In the rows, zero is written as 128.
One turn moves each row of this set onto another row. After a few examples, where does it send each row asked below?
Vive: [113 126 132 103 155 137  98 120 107 154 152  87 130 125 107 107 168]
bot: [130 130 111 120 112 127 133  97 149 119 132 150 127 110 124 102 115]
fitu: [126 136 111  91 131  89 119 117 103 148 158  98 115 139 102 153 119]
deg: [130 139 125 149 148 151 174 136 126 145 113  93 152 145 142 120 107]
tev: [102 160 138 124 161 148 125 108 151 160 122  80 126 114  84 158 130]
Mubel: [129 168 136 133 152 160 140  92 156 125 123  89 115 106 108 160 137]
Siniv: [119 133 164 102 130 144 124  97  85 117 115 115 136 140 102 104 140]
Kapir: [ 90 136 114 129 168 133 169 111 101 181 135 131 152 110  93 120 138]
gatu: [155 119  92 135 148 134 132 113 136 143 123  96 108 118 148 137 171]
mukuv: [147 142 126 120 152 122 125 107 104 140 146 122 150 124 167 165 124]
Medar: [120 133 109 132 167 123 140  89 144 176 140  74 125 126 121 121 171]
Nad: [ 96 100 151 112 149 100 131 134 119 136 132  85 124 116  96 111 125]
rebi: [ 82 127 101 134 138 111 147 115 114 147 124  93 172 120 121 107 113]
fopef: [117 154 120 127 162 148 151 111 131 161  71  93 129 127 119 158 118]
Pofol: [119 137 143 117 131 132 134 139 144 121 135 125 110 157  86 104 112]
sabig: [109 170 150 119 147 150 115  99 119 111 114 105  95 127  91 128 116]
zok: [143 139 135 103 145 106 121 102 113 152 137 133  94 143 106 152  91]
bet: [ 89 129 131 140 143 118 150 134 124 188  96 136 136 135 129 137 135]
luv: [ 71 181 125 115 129 135 132 118 113 138 138 128 142 106 126 127 138]
lal: [122 144 105 152 145 133 167  94 119 121 150 153  96 104 105 121 139]
Gedi: [129 148 137 119 168 111 156 101  83 131 125  99 150 144 139 164 111]
ravo: [130 136 102 158 170 146 175  74 127 146 135 113 135 114  88 138 136]
kikuv: [132 103 127 123 150 133 129 114  82 104 141 109 121  95  92 139 143]
Fuv: [131 108 103 159 136 122 138 114 116 161  82 104 105 139 130 141 118]
zarog: [144 150 128 122 147 117 137 104 117 159 156 161 116 137 146 145 110]
dokem: [113 135 126 141 174 144 142  79 129 149 149 133 132 120  63 124 135]
Babo: [108 154 115 110 149  89 166 114  86 146 156 102 137 151 115 145 124]
Sevo: [121 141 145 125 177 143 134 114 105 169 103 112 123 172 129 104 136]
tid: [155 104 143 129 141 135 157 114 135 132 117 109 121  94 156 122 121]
sug: [115 159 142 128 104 134 163 101  97 115 140 117  95 122 121 105 135]
koso: [139 124  95 155 100 135 145 121 106 127 136 101  97 110 126 137 132]
kat: [141 146 122 127 152 129 154 105 113 129 109 103  80 172 119 107 140]
Kene: [100 118 145 110 134 140 119 139 103 156 126 132 168 124 107 132 154]
nive: [100 170  88 124 112 126 152 119 137 157 120 128 111 103 132 144 129]
sogef: [130 142 132 125 161 134 122  79 151 144 156 104 113 123 121 110 177]
naz: [141  87 113 128 159 140 131 123  99 162 118 118 132  92 107 152 129]

zok moves to zarog
koso moves to Fuv
Nad moves to Pofol
Now these:
dokem moves to sogef
fopef moves to Kapir
kikuv moves to kat

One turn moves each row of this set onto another row. After a few examples, where does it send each row asked below?
gis: [ 60 122 100 108 127  90 123  73 150 104 174 129  89 168]
badu: [120 123  87  95 134 143 115 104 110  80 130 192 108 171]
sisom: [123 123  81  85 136 132 118 105 109  65 133 190 100 169]
Nulo: [ 63  85 125 112 126 142 134 108 106  81 148 127 105 158]
Fir: [121 117  71  84 131 135 112 102 109  77 131 186 107 171]
tes: [109 161 139  71 107 106 132 101 117 109 172 130 117 152]
semup: [107 126  66  57 123  84 143  82 127  77 169 136 129 141]
sivit: [119 160 127  80  97 101 127 104 112 116 172 136 124 155]
Kog: [123 158 125  72 103 104 130  93 100 113 175 144 131 161]
buvub: [120 126  79  96 127 136 114 104 125  73 132 194 100 167]
tas: [116 162 133  82  98 104 122 101 101 106 168 151 129 152]
mol: [113 167 131  78 100 104 122  95 120 112 174 143 124 152]
Sim: [ 62 117  92 101 112 108 130  81 159 118 170 130  91 172]
Vup: [ 63  91 132 113 130 144 129  91 107  88 149 128 117 155]
zodug: [115 137  78  72 131  81 152  73 126  68 159 138 136 147]
rezo: [ 69 115  92 100 115 118 129  71 152 114 174 130  81 180]
soni: [ 78 146  77 101 119 129 116  88 129  29 163 139 113 179]
Kefa: [ 68  92 134 118 119 146 137  86 110  92 158 134 109 147]
noda: [ 65  83 122 109 132 138 129  88 101  95 160 133 118 145]
Gadup: [105 142  60  74 125  82 136  72 130  85 152 127 126 144]
kenu: [ 60  87 131 116 127 134 132 100 107  83 156 133 122 153]
daka: [ 83 137  71 117 122 135 100  80 124  41 162 133 107 179]
Funol: [130 126  79  75 132 135 110 105 112  71 128 173 101 173]
bir: [ 77 132  57 115 134 119 110  98 125  44 168 133 111 175]
zonab: [ 67 138  73  99 125 127 103  90 128  35 162 139 117 181]
bibu: [122 119  87  96 127 134 118 102 111  62 127 187 110 181]
Vip: [109 164 128  81  99  95 121 101 107 106 170 138 138 162]
Zek: [108 120  73  61 118  79 154  79 121  79 163 129 130 152]
fuz: [ 68 114  94 109 117  96 140  76 136 122 173 132  85 177]
lar: [ 76  84 134 116 126 138 129  96 102  95 155 136 123 148]

tas moves to badu
Funol moves to Nulo
Kefa moves to Kog
Now these:
noda moves to Vip
fuz moves to zodug
sivit moves to sisom
Gadup moves to bir
soni moves to rezo
Fir moves to kenu
semup moves to zonab

One turn moves each row of this set onto another row. After a few examples, where does it send each row asked below?
Bur: [133 136 111 106  95 111  85 122 140 106 110 135 100 140 114]
Suriz: [147 125 157 136 128 155 129  94  97 125 151 125 136 143 126]
led: [113 116 118 118 103 128 159 104 145 141  73 133 129 122 141]
denu: [121 112 168 129 117 141 141  99 100 135 121 110 150 128 113]
reka: [123 120 134 130 149 158 115 163 140 128 120 127  89 136 146]
gobo: [116 132 147 141 169 154 118 155 146 135 125 126 110 140 137]
Vupil: [147 112 140 134 138 124 141 137 160 133 115 131 167  97 110]
daduz: [118 106 138 132 112 120 176 117 147 126  97 126 135 147 144]
taf: [133 113 169 139 133 125 133  92 117 118 134 119 158 146 134]
pupe: [101 162 119 110 115 122 136  73 117 131 114 114 139 117 120]
sovu: [116 143 118 121  82 138 159 114 108 136 150 124 122 137 108]
kifik: [132 125 128 141 155 131 113 133 167 118 129 116 166  93 136]
dil: [137 128  82 126 106 106  98 129 156  96 108 116 122 137 122]
fem: [140 111 139 122 130 132 122 135 166 126 120 148 159  84 121]
fol: [130 108 124 137 145 133 115 145 163 137 114 148 162 100 118]
zeris: [107 146 125 116  81 126 140 118 125 135 164 125 137 152 139]
Vove: [119 122 141 153 137 131 122 169 156 132 128 108 103 131 136]
mek: [132 122 125 132 119 146 175  98 127 141  97 146 138 136 152]
nog: [120 143 107 105  80 105  95 128 140 119 104 121 121 141 113]
pef: [126 134 162 127 159 145 128 146 146 134 124 116  90 132 136]
bobe: [151 161  96  90 134 145 129 115 131 111 148  97 140 148 124]
galob: [151 138  96  70 134 154 126 120 140 121 141  99 139 136 131]
res: [145 105 116 123 154 136 100 129 152 129 115 139 158  89 124]
lak: [136 122 140 139 161 142 106 135 147 112 122 139 148  87 128]
dof: [145 135  78  89 144 154 112 125 136 121 138 108 148 149 125]
Rus: [135 140 114 117 139 114 134  69 123 158 121 114 142 113 113]
pugit: [116 156 106 117 125  93 140  77 138 140 131 116 137 135 125]
sil: [133 115 160 141 118 136 126  91  98 150 116 136 140 142 136]
Zir: [122 111 139 132 148 146 130 172 147 142 112 119 104 114 131]
keva: [118 160 113 117 126 125 136  72 113 157 115 127 129 137 144]
vila: [131 135  96  81 116 158  92 139 123 114 138 102 136 134 136]
Rekod: [142 136  75 108 124 115  97 125 136 107 109 122 104 130 110]
Dakur: [124 127  87 115 115 117  85 133 148 119  98 140 102 124 125]
bipof: [147 130  95  91 147 165 102 134 127 126 154 108 134 132 136]
Vasuk: [137 132 103  99 129 148 100 134 134 113 144  76 140 151 140]
Kibo: [116 128 136 137 116 140 181 102 129 110  94 134 127 126 127]
zug: [120 132  93 112 105 122  78 134 138 114 106 133 114 154 118]
lepog: [128 137 112 126  79 137 143 106 109 153 143 149 135 140 134]
Saral: [106 144 129 125  76 155 143 125 122 130 139 145 113 140 147]
loru: [116 142 174 140 146 146 128 149 142 120 115 118 110 137 141]

daduz moves to zeris
zug moves to gobo
Now these:
mek moves to lepog
nog moves to loru
Dakur moves to reka
Zir moves to vila
fem moves to Bur
Rus moves to led
dil moves to Vove
denu moves to pupe

One turn moves each row of this set onto another row. After a few examples, where does it send each row asked below?
Mobuz: [140 124 105 129 141 135 121 151  94 154 124 115 132 169 142 132  98  90
 149  96 120 143]
Gesu: [143 108 137 102 154 104  97 120 180 135 130 148 132 149 122 147 118 112
 121  95 119 191]
digo: [157 120 132 142 160 136 140 123 200 205 122 167 136 156 116 122 132 111
 155 115 122 177]
siti: [158 137  86 129 153 161 156 139 110 163 142 100 152 170 125 169 130  95
 135  98 112 149]
fuzov: [167 110 167 176 164 162 122 116 162 121 116 155 134 157 119 145 114 109
 145 124 117 142]
Zeg: [157 108 112 131 163 153 131 115  98 188 112  86 139 156 131 147 127 108
 162 127 123 148]
Puf: [140 122  57 137 144 142 134 136 197 133 139 109 132 149 122 162 146 110
 169 100 127 158]
Lol: [141 141  99 137 161 177 149 103 139 162 143 182 145 153 107 162 126 112
 111 117 133 174]
manu: [156 104 114 152 162 138  91 117 117 167 122  94 140 155 137 151  93 106
 148 113 129 115]
zomo: [146  96 139 109 153 150 108  96 189 166 115 127 120 151 118 148 125 128
 101 127 126 182]
loz: [157 138 143 164 174 165 136 150 162 173 133 159 147 132 106 139 136 125
 120 150 150 152]
tunu: [133 151 129 146 178 163 121 148 149 168 120  92 145 131  95 127 135 135
 123 143 143 157]
Rotun: [148  96 151 127 159 183 118  99 142 168 127 161 151 149 128 151 123 136
 157 131 136 175]
dozu: [149 125 126 128 154 129 113 114 119 129 126 199 141 151 125 140 112 114
 149 103 123 168]
ropuf: [177 123 130 150 154 135 123 129 195 167 122 177 133 153 157 123 138 103
 140 101 120 159]
Kolig: [167 135 113 146 161 147 144 113 200 172 104 175 117 166 119 150 133 101
 141 104  95 167]
Vumef: [165 128  94 135 170 143 128 130 125 189 145  89 165 156 101 168 118 122
 135 120 131 125]
karo: [136 146 131 169 183 129 134 137 157 143 122 173 136 141  84 167 118  89
 155 118 119 176]
torut: [140 138  87 133 159 135 111 154 125 153 130 112 140 169 112 181  89  99
 145  91 112 127]
zeged: [135  99  75 148 125 124 118 123 182 132 127 115 115 158 126 106 120 111
 155 108 139 138]
nare: [126 165 106 160 188 135 119 132 147 119 120 107 138 141  90 165 126  92
 140 102 107 173]
kov: [158 109  72 128 151 128 126 119 176 161 110 105 123 138 111 127 156 141
 171 137 136 145]
luk: [164  88  94 139 144 137 114 158 170 136 118  97 166 166 121 125 113 141
 173 121 125 173]
Gel: [137 113  52 158 152 169 126 137 174 165 104 100 133 159 114 142 107 120
 132 138 129 175]
tumeb: [156 135 102 110 165 123 121 110 179 154 133 148 129 138 118 160 144 116
  83 113 126 184]
mileg: [175 122  48 166 161 106 121 125 149 123 113 116 151 150 126 131 124 110
 140 116 122 169]
vifi: [150 124 154 163 162 150 100 126 149 104 123  96 143 154 123 118 117 118
 132 109 121 140]

digo moves to Kolig
tumeb moves to Gesu
Now these:
torut moves to manu
fuzov moves to loz
Zeg moves to siti
zeged moves to kov
nare moves to vifi
mileg moves to luk
Rotun moves to Lol

